[[-12.278, 7.378, -0.228, 23.413, 0.836, 7.092, 5.869, -1.050, -15.879, 10.034, -11.962, -0.022, 15.902, 12.501, 11.253], [2.692, 21.078, -1.714, 22.528, -9.958, 12.433, 20.969, -3.053, -11.354, 6.732, 1.123, -12.220, 7.233, -10.017, -10.246], [15.324, -15.273, -2.672, 19.343, 2.909, 24.792, 17.156, 4.368, 18.855, 4.253, -13.283, 15.666, -16.224, 26.540, 4.218], [6.419, 5.721, 17.232, 26.357, 12.511, 24.064, -1.912, -14.205, -4.796, -2.008, -1.202, 25.111, 13.503, 21.598, -16.365], [25.715, 20.158, 20.540, -2.679, 22.512, 21.620, 20.042, -10.484, -5.536, 5.773, 15.457, 19.032, 26.276, 25.983, 20.904], [-11.261, -9.515, 18.026, -11.975, -7.440, 4.333, -4.119, 8.407, -6.146, 2.615, 12.593, 19.833, 4.164, 23.953, -6.052]]
Read off the entry just right of -4.796.
Answer: -2.008
Read off the entry just right of -16.224.
Answer: 26.540
The entry just left of 20.904: 25.983
Read off the entry just left of 4.368.
Answer: 17.156
Read off the entry just left of the largest entry.
Answer: -16.224
The entry just left of 21.620 -> 22.512
Read off the entry just left of 12.433.
Answer: -9.958
The entry just right of 5.773: 15.457
Read off the entry just left of the smallest entry.
Answer: 21.598
